Rotation paths and how fast each direction turns (deg/step)
Each turn is a multiple of 5 degrees from 10 to 175, or 0.
Rotation 1:
[ 29  -1 -22   5   8  -6 -12  -3   7  25 -17 -39  -6 -33 -43  15  -4   0
  29  12   2 -22  -7  31 -24  -9   1 -29  -3  11  23  18 -27 -14   0  31
  -2  24 -47  -1   0 -20 -14 -22]
[ 21   4 -30   7  10  -2 -14 -18  -3   4 -21 -39 -21 -23 -21  24 -24 -13
  31   1   0 -31   8  50 -25 -17  -2 -35 -17  -3  16   1 -36 -20   3  -1
   3  23 -19  -8  -8 -28  -8 -17]
[ 38  -1 -22   0   8   4 -10  -2   3  10 -16 -44  -4 -37 -40  13   4  -4
  30  20  -2 -19  -4  22 -31 -15  10 -35  -6   2  24  13 -28 -22  12  25
  -4  24 -35   1  -5 -13 -16 -22]
[ 15  -1 -26  15  17  -6 -11 -15   3  10 -13 -32 -20 -20 -27  26 -22 -17
  29   4   6 -35   3  52 -24 -12  -8 -31 -13   6  17   8 -33 -24 -12   7
   5  21 -32 -11  -1 -25  -7 -19]
[ 40   3 -26  -3   3   1  -9  -7  -2  15 -29 -45  -5 -32 -36  16  -6   3
  31   9  -9 -14   2  30 -25 -19   7 -34 -12  -1  20   9 -28 -11  21  22
  -6  26 -30   5  -5 -23 -15 -23]
[ 17  -3 -26  12  17   0 -12 -11   1  -2  -5 -35 -20 -28 -27  23 -11 -22
  29  12   9 -36  -3  41 -36 -12  -1 -37 -12   3  22   5 -37 -33  -5   7
   1  16 -26 -10  -9 -15 -10 -20]
[ 31   2 -25   2   7  -6 -12  -7   3  28 -28 -38  -8 -25 -41  13 -10   6
  34  12  -8 -19  -2  35 -19 -15  -1 -29  -9   7  16  13 -23 -12   8  24
  -3  28 -40  -2   2 -24 -10 -23]
[ 21  -1 -32   5   7   3 -12 -15  -2  -7 -14 -41 -17 -29 -19  23 -16 -17
  30   1   5 -32   4  43 -33 -16   0 -36 -15  -7  20   2 -39 -25   4   3
   1  18 -22  -3 -16 -20 -13 -17]
[ 31   1 -18   6  16   1  -9  -1   3  25 -18 -35  -7 -34 -43  15   3  -4
  33  23  -1 -25  -5  28 -26 -13   2 -33  -5  10  21  16 -22 -21   9  28
  -2  26 -38  -7   0 -16 -11 -25]
[ 18  -1 -32   6   6  -8 -14 -16   4   3 -18 -38 -17 -21 -22  24 -25 -11
  28  -8   4 -27   2  49 -27 -14  -4 -34 -16  -1  19   5 -38 -17 -10   7
   2  19 -32  -4  -7 -28 -13 -17]
[ 39   3 -23  -1  10   7  -8  -5  -5  10 -23 -41  -6 -37 -35  12   1  -4
  32  21  -7 -23   1  27 -27 -20   7 -37 -10   1  21   7 -24 -17  23  19
  -4  28 -28  -3  -6 -17 -10 -23]
[ 14  -3 -25  10  10  -6 -12 -13   7   5  -7 -35 -20 -25 -28  24 -14 -17
  29   4  10 -32  -5  42 -30  -8  -3 -33  -8   7  21  10 -36 -26 -16  12
   2  17 -39 -11  -5 -17 -14 -17]
[ 33   8 -25  -2   9   0 -12  -8  -8  23 -32 -39  -8 -25 -37  14  -9   4
  35  12 -13 -21   5  40 -18 -20   3 -31 -11   2  16   7 -24 -12  19  17
  -2  30 -31  -2  -2 -26  -9 -22]
[ 22  -4 -29   4  11   0 -12 -11   3  -8  -8 -41 -14 -33 -27  22 -11 -20
  26   3  12 -29  -4  35 -39 -13   4 -37 -10  -3  24   5 -40 -28  -2  11
  -2  16 -30  -1 -14 -12 -16 -17]
[ 28   5 -18  10  19  -1 -12  -5   0  30 -22 -33 -11 -28 -42  16  -7   0
  36  21  -8 -28   1  40 -19 -15  -4 -31  -8  12  16  11 -20 -18   7  20
  -2  30 -36 -11   3 -22  -7 -22]
Speeds:
[  7  -1   0  -6  -8  -2   0   5   4   3  -2  -6   8  -5  -9  -3   6   9
  -2  -2  -1  11  -6 -11  -1   1   5   2   4   1   4   6   0   7   3  13
  -4  -1 -10   9   1   3  -5  -1] : 175
[-11  -7   8  -5  -2  -1   6  -4  -2   3  -5  -3  17  -5  -1   7   2  -4
   9  -5   1   2   6   1  -5   2  -4  -1   0   9  -9  -1  -6  -2   2  -8
   2   5  -3   3   2   7  -3  -9] : 0
[ -5   2  -2   2  -2  -9  -3  -2   4  13  -5   3  -3   9  -3   2  -9   9
   1  -8  -2   1   0   9   9   2  -7   5   0   6  -3   4   1   8 -10   1
   2   1  -8  -2   7  -8   2   0] : 130
